In the rows, zero is written as 128.
A single turn carries every row of the set below to another of its rows. Some are shown first; where does it send the rows asked next?
S: [153 130 104 121 115 131 104  76 137 156 125 148 145 115 136 121 148 164
 136 104 146 117]
Y: [ 84 133 136 111 139 120 117 110  94 116 160 146  90 137 143 112 148 128
 120 109 142 138]
M: [143 128 109 115 131 126 100 107 133 166 103 133 131 124 138 122 174 147
 127 114 155 119]
J: [161 153 122 148 147 120 143 150 138 126 111 121 125 131 139 150 110 124
 157 149 143 166]
Z: [143 133 105 124 119 125 108  95 143 167 106 136 138 118 143 125 168 150
 131 118 152 116]
K: [138 121 132 123 125 149 111 147 126 131 155 101 144 117 145 112  97 148
 144 129 119  81]
W: [ 87  91 105 130 149 125 124 127 105 115 127 143 119 125 109 123 116  94
 122 135 130 175]
G: [ 92 121 108 124 112 115 103 131  87  94 140 144  99  97 131 142  91 125
 144 119 127 125]
U: [ 79 105 110 131 151 145 117 132 114 114 128 172 112 135 117 128 122 107
 150 133 135 162]
C: [137 120 124 124 122 152 123 146 137 135 159 107 150 125 141 117 102 153
 147 135 114  83]
F: [157 122 122 113 115 161 130 143 134 123 167 128 145 127 127 122  95 153
 146 138 107  98]
Q: [159 165 125 145 137 124 151 146 148 136 120 124 122 129 144 150 114 123
 148 147 137 160]
V: [ 91 109 119 122 147 126 122 109  85 124 156 130  98 123 132 117 142 118
  95 101 143 145]
P: [169 167 133 137 131 122 140 121 149 137 125 143 124 125 133 139 116 118
 142 139 127 173]
H: [100  91 108 126 108 120 115 130  83  95 145 122  98 104 132 131  98 117
 115 121 126 136]

K -> J
P -> S
Where do these go?
Y -> G
V -> H
Q -> Z

A single turn carries every row of the set below to another of its rows. Some are shown first; where does it send the rows asked next?
gal: [150 156 126 130 129 109 120 101 115 130 149 136 143 109 150 149 125 126
 102 149  65 127]
rasib: [ 94 127 125 124 123 136 145 102 155 116  90 111 144 154 120 121 113 141
  90 138 148 114]
ropo: [154 114 115 136 162 166 117  92 124 123 114  83 128 145 124 121 142 121
 107 128 125 119]
gapo: [144 112 122 139 151 172 122 100 122 107 127  87 128 152 104 139 153 125
 104 120 123 123]
vave: [103 133 132 113 132 146 155 105 138 113  94 103 143 149 114 120 112 148
  86 133 143 119]
pefaf: [150 131 136 157  93 128 151  94 144 105 115 124 114  96 138 128 128 160
 157 161 144 128]
tal: [150 135 131 151 100 133 141  96 160 110 103 124 116  88 141 115 140 142
 156 146 156 125]
Zut: [101 141 123 115 140 151 146 102 150 121  98 105 120 145 110 117 122 138
  84 130 140 105]
medas: [152 116 109 136 154 168 119 102 126 122 118  90 134 153 114 120 145 124
 103 126 131 107]
bemar: [122 145 122 121 111 111 108  93 162 147 174 140 127 119 151 157 139 101
 105 136 118 107]
pir: [149 143 126 132 125 106 119 103 111 140 144 137 142 123 142 151 143 129
  99 143  57 135]
pata: [141 111 163 123  94 114 138 139 149 118 145 143 127 105 109 131 149 138
 159 117 151 133]
zedal: [ 94 131 119 117 128 141 148 101 143 122  94  93 132 143 114 112 125 146
  86 140 142 117]
zubil: [154 140 126 155  93 136 145 100 143 112 114 128 117  90 139 113 138 144
 164 141 156 132]
Sape: [135 151 124 127 119 112 125 103 105 140 149 128 146 111 129 147 137 123
 100 135  55 127]
zuta: [144 140 110 130 111 106 103  88 160 142 160 142 137 117 153 153 125  94
 111 124 109 114]
bev: [158 144 135 135 125 117 122 101  98 138 133 132 147 122 146 139 131 135
 100 150  63 132]
Guduk: [142 140 124 135 123 114 131 101  99 128 142 132 150 106 131 151 136 125
 107 139  58 140]
sem: [132 115 149 115 104 118 143 148 144 128 152 144 117 114 103 128 155 135
 164 116 143 126]
tene: [145 121 158 132 103 124 139 144 144 115 140 132 119 103 108 136 139 139
 174 111 144 128]
lut: [ 99 131 122 114 131 135 157 100 150 118  94 113 140 147 119 120 114 151
  85 144 139 110]
vuzed: [ 90 142 124 113 116 140 147 105 154 124  91 105 125 144 124 106 125 139
  90 139 142 114]
fizi: [147 140 117 120 115 110  96  87 162 146 162 138 132 115 152 158 136 104
 122 116 112 111]
gud: [144 111 158 116  90 116 125 141 144 118 150 134 128 110 102 133 146 129
 159 102 138 129]
Zag: [138 144 124 139 118 118 121  88  96 138 139 134 144 108 132 141 140 125
 101 142  63 140]
Zumi: [144 121 159 120  97 111 149 149 149 122 145 147 114 115 110 124 148 137
 163 127 137 128]
siziv: [143 112 150 118 100 114 127 147 144 122 156 143 120 120 106 121 157 139
 166 125 143 126]

Sape -> vave
lut -> sem
Where do these go?
tal -> fizi
Zag -> rasib
tene -> gal
gapo -> pefaf
zuta -> medas
gud -> bev
pir -> zedal

A single turn carries every row of the set below to another of its rows. Some are shown first; where does it send the rows asked next?
kib: [148  83 124 143 176  86 114 131 120 136 124 107 143 115 137 104 156]
kor: [108 102 156  95 110 141  69 139 135 151 134 115 128 126 124 124 147]
Tigof: [145  98 131 136 175  86 107 133 123 140 131  97 146 111 134 100 153]
Zelir: [113 107  99  99 114 163  83 169 135 131 150 122 122 123 127 146 147]
navi: [ 80  86 166 126 144 152 117 129 132 145 144 116 126 119  92 128 126]
Rusav: [113  96 120 156 146 145 110 154 145 109 146 144 101 134 132 149 192]
Nimu: [138  75 124 143 171  80 130 136 111 138 126 115 141 117 135 113 141]
lur: [128  92 100 152 126 148  98 164 151 113 135 135 118 119 158 151 177]
reko: [103  92 149 109 115 156  87 131 140 150 131 102 149 109 121 119 116]
lal: [ 85 100 154 114 122 133  83 143 121 132 159 117 149 109 104 125 107]
lave: [124 105 112 145 130 137  73 170 130 100 167 144 133 116 151 146 168]
dilon: [135  84 133 132 155  76 134 139 102 139 140 110 149 126 137 116 122]
Gomav: [ 98  91 151 149 124 154 137 120 139 126 125 117 127 117  92 134 116]
mil: [120 107 113 141 133 182 124 146 133 105 151 133 114 128  96 152 144]
kom: [ 96  92 104 106 116 133  74 159 154 143 140 112 134 118 153 130 154]
Mibog: [117 102  96 132 138 172 106 176 137 117 147 132 109 114 123 158 162]
Maf: [140  85 123 151 177  80 132 149 112 134 133 111 137 112 141 119 149]
Deru: [114  83 120 173 141 165 141 136 142 101 154 138 126 128 126 148 147]
buti: [155  88 129 139 168  93 114 114 119 130 134 110 153 129 133  98 149]
Rit: [101  98 122 175 144 132 122 159 128  91 160 147 116 114 111 155 151]
Kunun: [138  74 120 129 156  76 124 133 108 137 138 117 149 132 144 112 134]
Feru: [156 100 133 148 165  94 123 115 118 121 146 109 150 134 128 102 148]
noge: [ 99 112 127 115 121 117  53 168 136 131 139 117 130  98 129 130 153]
koz: [120  85 158 159 136 165 136 134 119 112 150 148 121 137 114 151 140]
Lutap: [151  94 117 130 150  80 116 133 110 127 152 116 152 141 152 111 145]
Sok: [104  83 121 113 135 143  77 174 135 141 157 133 125 124 163 144 169]
vokiz: [105 109 124 100 125 174  86 152 137 141 140 108 126 110  98 131 133]
vot: [152  82 120 136 158  87 120 120 112 125 144 120 153 141 144 107 144]
vukur: [113 109 164 161 133 149 111 130 121 104 145 130 133 108  85 135 122]
datib: [104 100 130 122 125 175 123 149 123 129 142 122 121 117  87 148 115]

lur -> Gomav
vukur -> noge
Where do these go?
Nimu -> Kunun
koz -> kor
mil -> vokiz
Feru -> Tigof

A single turn carries every row of the set below to another of its rows. Some are shown first; where does it send the rows asked next?
sinu: [107 118  76 130 151 103 132 157 177 124 114 115 138  82 141 176 126 132
 109 161]
gubar: [160 117  86  97 152 161 139 141 137 103 156 182 112  90 109 143 119 137
 105 110]
Sabib: [143 152  50 109 133 134 119 153 149 125 152 124 145  92 154 163  70 123
 131 130]
Vok: [114 144  76 136 120 182  99 152 156 152 154 184 134  92 133 165 105 148
 115 124]
basub: [115 176 107 157 164 128 135 152 144 116 158 108 146  96 121 156 131 119
 137 120]
Dep: [104 108  93 139  94 175 148 119 124 102 159 132 139  88 118 137 108 149
 129 148]
buv: [113 128 111 149 155 162 126 191 140  85 160 140 124  77 164 128 108 142
 127 131]
lidu: [109 125  49 112 139  99 137 146 135 122 136 146 119  96 117 141 162 129
 120 139]
vonid: [153 122 105 140 159 128 136 178 151 103  99 118 142  78 106 137 126 140
 122 122]
kub: [139 178  89 116 144 140 181 140 171 111 135 123 127  91 111 167 114 123
 137 113]
buse: [124 130  96 141 169 164 131 178 142  95 182 132 137  97 139 168 107 169
 140 154]
zim: [116 137 116 140 113 129 119 156 172 108 114 126 156 104 130 159 140 157
 107 102]
Tuz: [123 101  99 131 131 178 106 100 150  99 152 144 108  93 141 146 110 120
 116 120]
Fase: [130 120  95 121 164 160 149 139 129 132 139 183 127 107 159 124  88 122
 115 124]
Zef: [103 117  75 119 121 109 148 147 155 151 128 146 124  77  99 114 136 126
 124 129]
Guv: [148 118  75 142 163 143 138 142 163 136 129 127 131  68 171 168 144 172
 111 107]
Lugum: [124 147  86 106 118 144 159 154 183 114 164 161  94  80 127 128 150 111
 117 133]
ruka: [ 97 140  51 143 103 155 114 172 177 128 162 152 135  90 126 130 138 162
 121 118]
vesuf: [161 146  79 103 131 114 143 137 174 102 119 146 156  87 166 166 125 144
 104 143]
Vude: [114 133  96 147 180 170 144 139 180 133 156 137 162  74 158 152 105 150
 148 131]
sigu: [118 113  90 147 107 157 154 165 150 159 127 161 137  99 118 141 156 149
 117 130]
pafuv: [156 121  97 112 179 122 125 157 180 145 130 125 147  85 134 156 131 168
 108 124]
kulo: [134 165  90 113 166 156 126 147 135 114 162 110 133  69 121 139 109 171
 167 138]
gufu: [119 145  91 120 141 138 163 136 135 130 119 153 104  82 178 163  90 153
 116 152]
dab: [122 141 111 107 113 170 133 107 124  97 155 141 156  88 121 118 136 147
 115 138]
Mar: [144 138  78  96 131 133 153 150 139  97 144 157  85  72 128 180 119 157
 109 143]
Kaned: [111 132  91 106 100 138 143 129 165 128 165 148 139  67  93 163 160 138
 121 139]
nipet: [113 149  82 148 169 141 119 142 138 111 152 185 139  80 160 175 107 139
 155 133]
separ: [116 130 107 127 126 165 128 156 171  96 111 155 114 124 101 165 121 125
  94 117]
kupo: [139 142  48 142 134 161 108 122 152 118 170  96 151  95 135 133 112 136
 117 133]
Vor: [112  94  93 112 129 168 110 152 158  84 182 138 153  98 120 131 106 120
 132 130]
Geme: [111 112  67 110 109 159 111 151 128 132 162 122 128 126 147 140 119 161
 134 154]

Guv -> lidu
gufu -> Mar
Where do these go?
sinu -> Kaned
Sabib -> kub
Tuz -> nipet
Dep -> buse
zim -> ruka
vonid -> sigu

A single turn carries every row of the set below to another of its rows. Some are shown first; where does it send the rows asked next?
zefid: [112 133 136 119 110 185 130 157 141 116 131  72 160 183]
fiku: [156 142 130 143 133 141 138 137 161 124 122 112 167 158]
vomeb: [ 92 148 124 189 115 166  95 167 126 155 124 112 164 158]
davub: [109 132 114 161 121 149  86 200 118 160  97 115 141 157]
mul: [132 152 141 117 123 156  91 184 169 113 100  79 166 109]
pibu: [115 129 128 152 109 154 129 143 147 139  78 127 161 162]
bufa: [150 180 161 140 113 143  79 178 148 135 111  74 143 133]
sili: [136 128 112 135 114 182 134 148 150 116 147  92 151 178]
pato: [130 143 122 192 130 156  79 177 134 133  81  85 164 145]
lup: [113 146 123 111 135 196  95 168 122 110 126  73 153 167]
zet: [132 171 145 113 131 157 108 207 158 144 104  76 163 128]
pom: [110 163 106 144 108 174 107 183 145 108 146  59 166 170]
Dorev: [137 150 111 127 130 178  81 176 164 159 148 115 130 177]
lun: [129 133 141 146 127 129 136 133 157 152 103  86 142 138]
Zula: [109 137 135 147  83 146 121 139 142 135  89  99 161 170]
tuzok: [121 158 117 189 126 150  86 185 116 156  98  98 160 136]
zesi: [120 159 108 127 143 177 111 165 182 164  97 115 135 186]
Safak: [113 147 120 144 116 172 129 183 124 121 124  52 144 181]
rilal: [144 170 127 142 159 146  90 177 184 161 112  73 148 133]
misi: [109 139 135 165  99 153 123 131 125 123 115 103 161 145]
fef: [133 140 130 155 114 135 127 123 136 141  96 103 167 161]
pafim: [130 142 122 124 140 196  99 184 180 150 123 108 121 182]
Dotod: [122 143  93 146 145 170  91 167 187 142 101 123 154 175]
zin: [131 157 131 143 163 155  72 183 168 145 125  80 154 120]
sapa: [137 161 149 140 162 153  76 175 169 151 131  80 164 124]
Mudu: [132 151 136 123  86 199 127 164 139 127 141  82 155 159]
Debin: [114 164 129 171 127 150  85 193 124 133  83  82 179 153]
zekil: [111 134 133 122 101 173 137 169 162 120 146  94 144 175]
Tiku: [144 131 119 149 137 199  89 169 180 172 102 105 135 154]
til: [135 158 140 178 114 136  74 174 133 139  87 110 156 134]
lovak: [131 148 136 153 112 168 118 117 141 132  82 114 151 156]
Duk: [124 154 108 124 154 176 100 190 173 136 143 101 120 163]
Kat: [131 167 115 144 165 160  83 190 159 152 100  78 151 117]
Kenu: [116 145 128 125  83 191 132 162 153 120 140  93 156 167]
gilil: [135 162 131 151 145 180  64 199 172 161 106  87 159 130]
puf: [138 180 145 132 150 159  83 193 164 150 114  86 134 118]
ser: [108 125 103 176 100 168  80 186 130 134 102 103 134 149]
vesim: [131 150 122 148 110 133 120 123 180 138 114  92 135 137]
kezo: [134 157 114 108 149 191  83 166 174 135 135  85 135 170]
noda: [122 150 134 158  95 156 116 122 143 123  79 104 158 158]
Vukem: [131 151 118 173 115 147  88 174 127 146  68  83 169 143]
nek: [125 136 139 108  96 171 138 162 140 114 134  86 141 154]
zope: [133 146 105 117 134 178  89 182 175 145 151 115 130 170]
Muze: [131 142 132 189 138 163  83 183 118 125  93  91 166 155]
Genez: [117 142 100 133 135 185  95 181 157 158 144  93 114 173]

zope -> zin
Duk -> Kat
mul -> ser
Where do these go?
davub -> lun
til -> misi
Tiku -> bufa
lovak -> Mudu
Debin -> pibu
pafim -> puf

A single turn carries every row of the set below to another of its rows. Some are shown first; where does it send the rows asked next?
sego: [135 167 100 157 142 163 109  96 153 144  90  57 104 106 148 124 104 153
 140 153]
Mano: [100 155  80 173 104 118 101 121 125 165  82  57 100 143 193  79 133 151
 171 128]
Sinub: [157 178  96 125 124 100  99 112 124 128  83  72 147 145 133 106 101 118
 129 112]
beguz: [135 174 105 160 124 134 142 127 140 137 115  81 112 125 199 117 117 140
 145 107]
lok: [142 160 107 144 120 112  73  83  95 151 105 109 121 114 173  73 103 138
 154 155]
Kam: [127 165  99 172 142 129  92 124 157 177  88 115 110 129 130 111 120 144
 130 158]
duri: [105 146  93 148 150 111 105  95 117 138 130 104 109 145 136 117 102 179
 143 153]
mav: [124 155  78 148 114  66  96 102 119 139 109  66 111 146 128 125 135 125
 148 103]
kubu: [132 145 121 125 127 146 113 119 129 143 130  82 112 149 166  81 122 174
 146 103]
Mir: [121 141 128 156 109 131 146 116 133 161  87 101 126 129 170  86 115 167
 173  98]
Gideb: [121 123 105 149 126 102  90  72 141 157  99  85 160 134 123 104 146 124
 151 174]
bosot: [162 141 112 154 134  95 137 130 133 154 102  94 130  94 183 106 104 165
 141 120]
leb: [104 162 114 178 124 127 134 125 140 146  82  54 140 133 163  99 101 140
 139  91]
lemud: [134 150  64 151 138  89  87 102 128 127  75  61 115 165 147 128 138 155
 156 172]
sinap: [154 132  95 165 115 128  94 126 149 177  86  85 110 137 114  87 112 165
 172 118]
fulo: [114 171 124 148 131 108  85  90  81 157 107  75 107 126 147 114  91 166
 157 130]
vuke: [116 149  90 152 115 102  48 103 115 142  88  69 116 111 156  92  89 153
 139 150]
mipim: [135 195  96 161 128 147 122 111 116 151  77  79 150 148 192 103 136 141
 149 142]
pev: [145 124  93 163 118  87  99 100 148 124  61  79  84 101 154 103 120 154
 131 116]
kolud: [132 148 107 127 139 115  96  95 110  89  73  58 125 157 148 117 128 132
 160 109]
mizi: [104 131 108 157 119 116 119 119 115 190 107  75 101 130 177  87 151 167
 180 130]
vam: [176 174  76 149 133 103 103 139 145 166 109  67 119 140 167  98 141 154
 174 146]
rizu: [133 158 125 124 152  98 101  69 113 114  69  84 138 135 127 113 107 150
 135 136]
Misum: [132 168 103 156 129 118  75  81 154 143  98  84 166 135 136 105 112 123
 157  93]
dape: [135 158 102 155 136 123 142 103 114 128  74  89 169 128 187 118 130 154
 140 163]
salaz: [147 112 124 136 136 106 124 104 132 157 117  91 127 145 168 102 167 120
 167 103]
sube: [149 119 109 156 139 128 149 111 159 130  79  67 132 151 163  97 163 139
 165 113]
Nosa: [132 140 135 182 168 111 136  92 120 188  69  68 119 138 154 117 131 134
 160 128]
Bifo: [146 148  93 152 189 132  76  85 159 133  99  61 134 113 161  99 130 150
 146 128]
liri: [102 130  92 152 103  58 118 110 127 162 100  68 125 119 135 120 121 126
 141 133]
mam: [119 134  77 152 101 103  76 100 112 146  84  98 134 109 151  79  96 137
 136 159]
perol: [126 136 102 133 154  89  70  73 110 133 100  58 115 125 153 119 140 136
 168 170]
moduv: [131 146 109 151 126  67  87 111 133 141 117  78 104 132 111 107 127 113
 151 113]
bobi: [129 148 124 126 154 117  99  62 102 108  80  90 118 121 146 117 116 136
 167 128]
Lusi: [146 144 114 176 139 104  63  66 123 154  72  77  93 133 156 102 146 119
 175 140]
kal: [132 139  99 156 128  91  78 103 128 138  60  88 116 131 135 100 129 101
 155 177]
zofe: [133 135 102 172 138  95  98 102 145 157  74  66 121 136 117 109 156 195
 143 108]
todu: [126 105 113 139 122  90 102 114 125 129  99  62 105  93 131  82 109 132
 139 129]
Ralu: [115 151 115 156 155 118 140  83 139 157  95  88 105 156 165 121 168 148
 182 127]
Vanin: [127 120 113 149 117 161 101 110 137 141  88  47 147 134 153  88 150 159
 127 156]
Ruf: [155 164  95 160 137 151 115  95 129 166  88  88 154 152 204  97 130 160
 150 144]
vemo: [136 103  98 156 133 140 108  95 136 145  61  94 146 127 191  92 148 161
 150 154]
doro: [170 134  95 171 167 110 122  81 128 157 112  56 139 133 131 116 126 162
 125 109]
nelob: [135 161  62 189 114 108 101 121 148 163 108  75 143 146 183 104 160 133
 154 135]
vad: [135 119  92 154 128 120 135 119 128 143 116  69 152 135 192  90 117 166
 132  99]
Muba: [128 155  99 151 117  79  70  74 107 153  78  66 135 165 125 105 150 138
 149 144]
Fup: [155 107 104 145 147 111 143 124 136 135  88  69 147 127 175 102 162 125
 146 118]
fep: [111 131  99 189 116 117 129 123 139 185 115  68 109 126 180 114 145 159
 168 141]

vemo -> Sinub
sego -> Bifo
Where do these go?
duri -> Vanin
fep -> vuke
lemud -> kubu
kal -> beguz
dape -> kolud
mav -> mizi

